Here are some numbered points:
[ 33.  22.  55.  45.  28.   4.  25. -38. -15.  24. -23.  20. -13.   3.  23. -10.  -6.  11.  28. -11.  -2.  23.  43.] 0
[-32.  -5.  25.   4. -37. -12.  11. -28.  56.  40.  15.  10.  45.  -3.  48. -23.  29. -10.   3. -12.  17.  23.  -8.] 1
[ -2.  -7.  -8.  52. -12.  16.  36. -26.  -1.  22. -18. -11.  29.  93.  -4. -41. -50. -11.  38. -10. -23.  30. -33.] 2
[ 70. -30. -27.   4.  13.   4.  21.   5. -52. -29. -36. -41.  14.  11. -38.  43.  40.  39. -20.   0. -33. -14.   4.] 3
[-24.  13.  24. -36.  37.  10. -11.  16.  32. -31.  21.   9.  14. -55.   9.  19.  49.  23. -34.  -2.  40. -40. -11.] 4
[ 24. -29. -60. -43.  76.  13.  -3.  -5.  -3. -32.  49. -27.  26.  -5.  12.   5.  27. -16.  -9.  -7.  42.  -4. -32.] 5
[ 11.   8.   6.  -2. -35. -24. -32.   4. -21.  11.  10.   8. -19. -24.   1.  -2.   2. -23.   2.  15.   6.   7.   6.] 6
[  6. -57. -88. -24.  76.  12.  26. -57.  37. -66. -97.  -3.  48.  45. -38.  22.  -2. 104. -96. -12. -35.   6.  12.] 7
[ 24.  -2.   4.  21.  29. -17.  19.  -8. -39. -39. -36.   3. -16. -22.  -1.  23.  51.  38. -36.  -7. -11.  12.  35.] 8
[ -6.   8. -26.  -7.  -6.  47.  19.  28.  16. -35. -12. -43.  22.  45. -43.  23. -27.  13.  18. -15.  -3. -35. -60.] 9
[  8. -13.  18.  28.  24. -19.   7. -34. -10.  19. -18.  -3.  -6.  11.  27. -44. -26. -46.  19.  16.   2.  40.  46.] 10
[ -2.  50.  41.  12.  52.  25.   5.  -9.   4. -10.   7.  11. -16. -31.  -2.   2.  18.  14.  -1. -18.  42.  -1.  -9.] 11
[ 14. -11.  52.  38.  31.  -6.   3.  -5. -33.   4.  -8.   8. -38.   2.  18.   6.   2. -15.  38.   9. -22.   5.  63.] 12
[-42.  27.  31. -27.  58.  15. -31.  41.  13. -28.  37.  29. -35. -46. -29.  25.   9.  -1.   5.   3.  22. -76.  12.] 13
[  6.  15.  20.  33. -28. -37.  -4. -34. -15.  28. -27.  33.  -8.   8.  17. -58. -40. -27.  34.  26.   4.  39.  34.] 14
[ 106.  -27. -126.  -99.  -53.   34.  -19.   57.  -15.   -2.   57.  -96.   -7.  -26.  -70.  109.   98.   57.  -80.   -9.  -37. -127.  -44.] 15
[-111.   18.  -56.  -86.  -35.   17.    3.   42.   66.   -3.   57.   -2.   42.  -43.  -35.   39.   58.   57.  -69.  -72.   29.  -48.  -67.] 16
[-36.   5.  43. -19.  30.  11. -43.  27.  25. -30.  37.   7. -40. -84. -15.  74.   3.  21.  -8.  19. -29. -74.   7.] 17
[  0.  -4.  41.  -6. -18.   5. -19.   6.  25.  -3. -31.   7.   8. -16.  -9. -44. -38. -28.  37.  22.   5. -53.  32.] 18
[-37.  39. -46.  -9. -55. -33. -16. -33.  53.   8.  26.  55.  14. -16.  -6. -31. -63. -60.  18.  24.  42.  32. -69.] 19
[  1.  21. -40. -75. -39. -12. -72.  16.  30. -12.  65.   0. -41. -96. -38.  43.  20.  24. -35.  15.  15. -73. -64.] 20
[  5.   6.  -3. -31.  70.  20.   7.  48.   9. -24.  77.   3.  18. -54.   5.  45.  75.  43. -34. -28.  24.  -9. -30.] 21
[  0.   3.  21.  27. -10. -26.  18. -36.  13.  27.  -3.  29.  13.  32.  45. -46. -18. -40.  18.  16.  31.  65.  11.] 22
[-10.   8.  26.   8.  -2.  -5.  21. -16.  37.  11.  32.  28.  23.  11.  41.   7.   8. -34.   5.  10.  37.  38. -23.] 23
Which point above is nearest to each new point by angle? Its number follows each.
[ 35. -52. -74. -13.  53.   8.  25. -30.  -1. -54. -72.  -5.  22.  34. -31.  33.  22.  61. -62. -10. -30.  11.   6.] 7
[  0.  15. -20. -27. -36.  17. -31.  56.  43. -18.  16. -17.  29.   5. -52. -24. -65.  21. -17.  16.  -2. -51. -53.] 9
[-21.  10.  34.  -6.  -8.   2.  13.   3.   8.   9.  36.  28.  18.  -5.  25.  27.  33.  -8.   8.  11.  42.  42. -13.] 23
[ 12.   0.  76.  55.  23.   2.  -9.  23. -41.  -1.  -3.  11. -55.  19.   8.  26.  17.  -6.  43.   7. -13.   3.  53.] 12
[ -3.  -5.   7.   2. -12.   7. -22.  36. -34. -23. -13.   7. -27. -25. -41.  56.  13.  22. -14.   1. -25. -23.   8.] 17
[-33.  14. -24. -41.  42. -13. -25. -24.  41.  -9.  18.  13.  26. -44.  -5. -20. -21. -28.   4.  15.  36. -20. -37.] 19
[-28.  45.  35.   3.  -4.  -1. -25.  14.  -4.  -7.  31.  35. -22. -15. -24. -28. -15. -17.  19.  20.  37. -30. -10.] 13
[ -2.  -3.   0.  61. -17.  13.  47. -30.  -2.  34. -17. -13.  24. 108.  -6. -87. -60. -38.  33.   3.  -2.  42.  -9.] 2
[ 23.  13.  29.  18.  56.  -4.  20. -43.  -3.   6. -52.  14. -10. -28.  33.   0.   7.  28.  -7. -24.   6.  47.  39.] 0
[ 17. -16.  33.  44.  34.  -5.   4.  -5. -24.  -5.  -1.  -1. -26.  41.  18.  18.  17. -24.  36.   6.  -8.  22.  26.] 12
[-69.   0. -44. -84. -17.  10. -21.  39.  42.   2.  39. -19.  21. -63. -11.  49.  67.  62. -49. -45.  -7. -65. -21.] 16
[ 24.  52.  64.  61.  34.  30.  36. -50.   0.  37. -16.   9.  -9.   6.  27. -16.  -7.  -4.  38. -25.  29.  52.   7.] 0
[ 17. -35.  12.  31.  15.  30.  43.  14.   8.  15. -53. -39.  26. 115.   3. -37. -75.   0.  15.  14. -45.  -2.  13.] 2
[  4.  10.  21.  34. -19. -37.  10. -31.  -5.  31. -41.  50. -10.   7.  17. -26. -36.  -9.  27.  18. -34.  15.  58.] 14
[ -8. -20.  37.  72. -14.  -6.  21.   4. -25.   9. -31.  -4. -17.  20.  21.   1.  35. -23.  43. -12. -59.   4.  49.] 12
[-19.  29. -18. -22. -43.  22. -38.  30.  31. -16.  60. -21.   4.  -6. -28. -11. -39.  32. -26.  42.   7. -61. -74.] 20
[ -5.  -9.  14.  53.  -2.  13.  46.   2.  -4.  28. -41.   8.   3.  74.  -4. -21. -54.  -6.  38. -10. -42.  13.  15.] 2
[ 39.  15.  66.  34.  70.  13.  24. -49.   9.  30. -38.   7. -18.  -6.  48.   1.  -8.  16.  24. -20.   3.  43.  57.] 0
[ 23. -23. -39.  12. -58.  38.  39.   7.  -3.  38. -32. -55.  46. 127.   9. -71. -77.  21.  11.  42. -33.  -1. -23.] 2
[  43.  -49.  -74.  -71.  -37.   10.  -15.   59.   -1.  -13.   22.  -27.  -23.   52.  -75.   84.    3.   53.  -61.  -29.  -94. -108.  -48.] 15
[ 33.   4.  11. -26.  49.  35.  22.  47. -22. -39.  43. -31.   3. -41.  13.  69.  77.  51. -25. -16.  16. -12. -11.] 21
[-50.  47.  22.  -7. -48.   3. -37.   8.  56.  10.  30.   2.  12.   6. -14. -34. -79.   5. -23.  14.  24.  -8. -58.] 19
[ 68. -18. -15.  -1.  55.  -3.   5.   5. -23. -11.  39. -23.  28. -14.  33. -23.  36.  16. -26.  14.  37.  49.  -6.] 5
[-40. -40. -29.  16. -47. -29. -18. -52.  52.  -5. -10. -10.  24.  -1.  28. -16.   6.  -7.  -9. -20. -34. -24. -31.] 1
[-80.   8.  22.  11. -15.   8. -39.  13.  36.   1. -12.  39. -16.  26. -37.  -9. -75.   3. -16.   4. -10. -10.  28.] 18
[-23.   4. -24. -51. -17.  29.  -6.  37. -19. -35.  24.  -2.  13.  28. -36.   4. -37.  11. -11.  62.  40. -12. -53.] 9
[ 17.  43.  30.  18.  14.  30.  12.  -3.  -3.  -5.  -1. -18. -28. -28.   4.  35.  12.  26.   7. -15.   9.   3.  -9.] 11
[-53.  37.  18.  -2. -58.  18.  -4. -23.  21.  22.  73.   6.   5.   0.  10. -43. -30.  -5.  -6.   6.  55. -41. -31.] 19
[ 99. -75. -92. -82. -24.  28.  31.   0. -55.  38.  25. -40.  -5. -29.   4.  96. 106.  10. -16. -63. -10. -61.  25.] 15
[-52.  -7. -40. -49.  16. -27. -67.  15.  15. -58.  88.   7. -35. -25. -58. -12. -52.  19. -64. -15. -18. -52. -64.] 20
[ 73. -23.   3.  12.   3.  20.  10.  45. -91. -35. -34. -12. -38. -31. -46. 100.  78.  47.   1.   0. -50. -38.  16.] 3
[ 45. -12.   6. -22.  27.   7.   1.  16. -16.  -3.  33. -11.   3. -21.  14.  21.  53.   9. -15.   5.  18.  -3.   3.] 21
[-22.   8.  29. -10.  15.   1.  15. -38.  50.   9.  40.  20.  27.  24.  41.  -7. -18. -25. -10. -14.  48.  46. -44.] 23
[-42.  19. -57. -66.  25.  38.  22.  10.  56.   4.  29. -22.  53. -55.  -8.  35.  45.  66. -63. -88.  32. -19. -59.] 16
